128 stands for zero in the data rows.
Here are some points:
[103 138 112 130 127 141 120 107 141 168 116 121 112 107 110 105 147 151
 141 118 121 124 120 128 126 161 130 124 115]
[116 131 107 129 134 127 131 110 125 140 117 162 158 163  98 133 154 111
 136 154 142 164  93 148 125 181 149  99 114]
[141 131 127 154 105 154  98 111 167 111 123 147 134 174 116 117 180 133
 111 137  91 154 105 130 161 139 153  97 123]
[164 113 160  82  81 111 151 147 136 133  99 129 127 167 162 173 104 122
 180 129 129 111 153 128  68  36 173 101 119]
[151 149 146 105 134 132 106 204 109 149 107 107 162 101 187 116 147 162
 140 106 105 129 185  84 126 100 125 103 144]
[115 146 130 168 150  88 167 126 173 139 122  91 108 107 103  88 108 139
 113 124 123 108  79 146 131 129  74 172  74]
[133 179 188 101 177  88 144 156 106  79 162 145  99 107 131 172 148 103
  62 125 128 120 126 144 100 139  85 138 145]
[160 121 193 114 135 107  79 150 112  74 168  96 142 169 143 174  83 125
 117 102 116 163 137  97 124 113 103 126 176]
[128 118 115 133 126  97 147 120 188 138 109 115 121 147  96 139 137 121
 127 138 135 147  98 124 119 141 122 127  95]
[143 133 142 123 134 113 143 141 113 125 128 130 120 128 139 143 122 119
 118 124 112 120 118 114 122 122 113 143 135]
[134 144 129 148 117 130 121 116 115 131 128 145 113 131 118 125 133 155
 121 123 119 120 120 123 129 128 139 137 124]
[141  71 115 141 101 110 159 107 129 112 150 129 120 136 114 165  59 117
 152 132 110  99 166 127 132 108 150 132 143]
[143 104  93 129  80 172 101 133 173  96 147 131 137 109 124 103 131 156
 155 147 112 105 143 157  91  67 192 112  91]
[152 140 190  75 118 110 145 144 152  80 141  95 132 143 169 167  78 132
 160 137 147 106 155 131  82 117 144 113 174]
[143 174 152 159 150 115 148 124 128 172 135 113 117 133 110 110  85 157
 100  90 131 114  93 108 130 144 107 153 134]
[114 105 112 119 117 114 139 131 125 124 131 137 122 135 126 138 134 139
 130 134 133 147 139 132 141 119 117 126 125]
[118  72  90 202 146  98 139 127 101 149 175 169  67  98  39 112 136 134
  62 106 123 129 135 129 188  98  89 187 113]
[160 156 178  79 124  64 177 215 181  58 138  95 104 125 150 132 119  78
 119 177 110  87 123 126 105  68 103 150 135]
[129 170 192  96 159  97 131 126 132 101 130  87 123 140 204 123 111 120
 115  98 129 121 126 138  87 109  95 143 126]
[135 131 120 111 113 133 148 148  86 134 111 160 119 132 144 160 145 121
 132 149 109 146  95 127 112 133 154 130 142]
[111 114 116 116 123  89 130 120 133 125 129 124 113 108 131 115 141 141
 113 116 122 126 136 114 160 112 114 143 123]
[127 102  81 151 117 167 142 125 158 153 133 152 113 127  94 131 141 125
 128 147 145 150 108 130 154 122 165 140  92]
[ 85 147  94  90 142  86 157 173 111 178  89  93 101  94 124 147  89 124
 137 109 140 113 146 115 165 168  67 115 154]
[159 144 111 166 116 182 101 167 155 127 117 136 146  97 119 109 168 161
 111 134 111 147 113 116 148 120 152 144 123]
[184 117 177 197 147 106 175  95  65 102 171 211  94 157  80 178  87  69
  86 145 115 136  56 179  66 158 153 200  95]
[ 92 117 139  81 123 162  93 110 128 111 122  94 177 129 180 118 121 140
 161 106 146 137 145 141 111 152 132  84 130]
[ 81 141 164 136 163  96 137  63  87 177 155  84 158 145 155 138   0 106
 148  67 144  83 120 163  93 105  81 166 149]
[211  49  60 208  93 128 145 129  98 165 164 199  92 161  41 156 119 170
 170 166 102 147 163  72 113 156 203  60 168]
[108 133 140 145 147 122 143  96  99 124 118 159  97 113 105 123 169 100
  82 106  77 100  98 139 142 130 105 154 113]
[131 149 103 181 142 180  99 159  93 180 106 121 149  68  91  81 142 169
 126 121 116 115 159  72 191 111 123 132 145]
Then 10 other points, each followed by its number:
[118 101 117 136 121 117 125 136 117 119 148 124 123 131 127 135 118 109
 112 125 107 122 131 125 126  91 121 145 139] 0
[146 149 127 174 113 146  69 163 149 114 133 138 140 126 129 135 174 133
 120 117 139 154 157 181  95  62 159 122 104] 1
[136 162 136 120 147  83 152 117 138 120 109 155 127 139  76 173 117 104
 106 169 146 148  70 178  82 166 127 142  70] 2
[ 86 141 164 115 155  93 156  53  81  96 155 151 124 121 154 160  87  55
 123 116 149  84 128 183  57 134 128 157 119] 3
[137 161 138  22 105 162 105 190 232 106 131  48 119 150 130 143 105 166
 174 161 190 183 194  97 166  93 127  88 182] 4
[158 170 184  79 127 115  97 110  88 128 152 124 125 101 208 152  93  88
 109 100 114 146 191 114  89  81 129 144 178] 5
[157 184 194 103  97  61 130 190 103  47 191 149  71  72 156 172 142  57
  77 141 104  92 138 182  36  43 106 169 117] 6
[ 94 134  85 153 127 150 108  95 135 174 107 143 118  85  92  85 175 171
 120 117 112 130 116 108 162 186 135 148  84] 7
[167 111 125 131 150 128 127 171  92 139 118 114 141 125 117 152 115 137
 143 139 132 149 162  63 168 158  91 105 176] 8
[106 153 113 159 131 142 135 120 117 155 109 159  98 118 109  98 168 123
 120 148 100 104 122 147 142 112 118 145 119] 9
Which of these numbered points is nearest to each point below by angle, seen from the average point of the first points? Its number follows each.
[150 116 118 143 144 103 135 186 132 151 134 122 108 155  95 170 166 109
 115 155 126 177  57 112  99 189 121 129  94] > 2
[129 168 153 111 130  83 137 139 131  61 156 147 117 111 164 152 143 105
  74 125 135 114 137 170  85  87 101 144 127] > 6
[ 99 168 138  76 113 140  89 177 171 117 120  66 119  91 132 100 153 189
 130 124 142 144 161 103 176 108  96 109 160] > 4
[163  70 147  87  90 149  93 198 218 114 128  36 172 192 128 123 111 199
 174 121 149 160 173  60 191  58 108  74 154] > 4
[ 48 136 157 100 192  82 161  77  50  63 139 159 117  62 163 167  97  19
  75 109 128  85  98 204  88 126  55 224  80] > 3
[190 129 150 181 145  97 175  82  92  96 141 190 107 158  98 158  90  81
  97 133 124 118  59 162  84 161 158 156 113] > 2
[170  79 116 114 129 128 120 153  87 173  98 137 130 143 143 164  91 140
 189 133 140 147 166  30 172 146 122 100 178] > 8
[ 97 140 134  58 138 141 109 138 185 132 121  48 151 103 160  96 116 121
 155 115 155 147 134 117 112 127 112 111 139] > 4
[134 139 122 167 113 179 137  66 162 176 120  96 142 116 143  70 139 178
 106  77 123 110 102  98 129 148 139 123 104] > 7
[146 177 212  82 143  81 181 150  93  95 147 182  66  95 133 185 120 101
  84 126 128  85 117 139 105 121 108 151 134] > 6
[107 131 140  90 133 134 109 135 160 113 137  70 142 113 155 118 108 125
 146 129 149 140 141 119 136 135 110 121 123] > 4
[ 94 127  91 134 116 147 117  70 150 181  92 128 116 101  93  90 131 180
 149 126 113 107 114 115 150 166 148 134 101] > 7
[174 125 131 104  98  88 151 223 143 126 112 135 121 139 138 161 152 125
 130 142 114 120 150 107  80  50 129  95 128] > 6
[157 143 139  95 110 149 132 207 167  89 143 108 113 101 144 134 164 132
 133 180 147 137 175  87 149 123 126 103 143] > 4
[197 137 124 143  97 163 114 157 168 130 125 152 145 119 112 113 181 146
 138 147 118 141 122  98 112 121 162 111 131] > 1
[181 109 183 207 173  85 174  95  86  92 167 219  66 170 104 175 123  65
  76 154  98 137  67 157  59 143 170 184  90] > 2
[137 163 129 149 119 153 110 127  92 127 108 176 125 131 134  97 167 148
 104 118 119 120 131 174  96 113 173 128 107] > 1
[136  96  70 151 100 171 171  82 131 176  95 167 128 114  80 106 144 134
 172 163 149 130  97 109 146 206 194  89 102] > 7
[153 101 135 109 115 137  99 194 176 114 133  78 145 139 142 112 138 154
 142 125 129 153 157  96 162  96 103 112 143] > 4
[154 110 120 172 100 173 133  94 142 162  81 141 121 146 117  84  88 191
 182  88 140  88 111 121 148 159 164  95 115] > 7
[ 99 155 157 111 178  42 154  36  80 160 141 104 185 163 191 136   0 117
 161  75 170  72 146 167  95 170  83 149 136] > 3
[131  99  79  96  79 170  78 143 148 117 121  89 180 136 194 106 180 142
 178 111 160 171 169 136  91  99 154  57  97] > 1
[141 132 131  95 120 130 133 123  77 152 125 200 155 157 135 169 130 106
 148 187 116 166 111 125 124 187 209 134 173] > 2
[154 155 146 108 141 123 118 146  86 101 135 138 122 106 163 137 134 130
 128 121 120 122 142 109 115 108 125 122 152] > 5
[151 144 189  92 124 146  98 106 130  87 118 165 158 146 179 134 133 115
 131 152 128 106 171 114 121 117 164  85 151] > 5
[ 57 188 202  57 187  77 123  32 145 120 121  48 136 158 165 182   7 109
 146 102 207 127 165 171  75 199 108 144 141] > 3
[161 132 141 146 129 104 144 163 124 145 138 149  99 121 119 122 121 147
 120 128 109 101 122  86 158 139 113 128 131] > 8
[229 100  79 214 132 144 160 201 109 155 142 172 124 140  63 136 138 128
 130 123 122 110 153 109 159  80 131 112 154] > 8
[125  98 120 198 144 102 156  58  59 128 127 212 139 164  52 143  92  43
 104 142  52 104  49 187 145 141 155 186 115] > 2
[152  88 102 206 152  86 186 136 103 124 146 161 145 169  78 148  80  73
 104 143  95 131  60 137 153 124 124 165 135] > 2
[152 139 107 110 117 130 135 128  91 121 137 184 147 135 131 142 133 102
 143 189 104 133 118  92 122 160 186 111 161] > 8
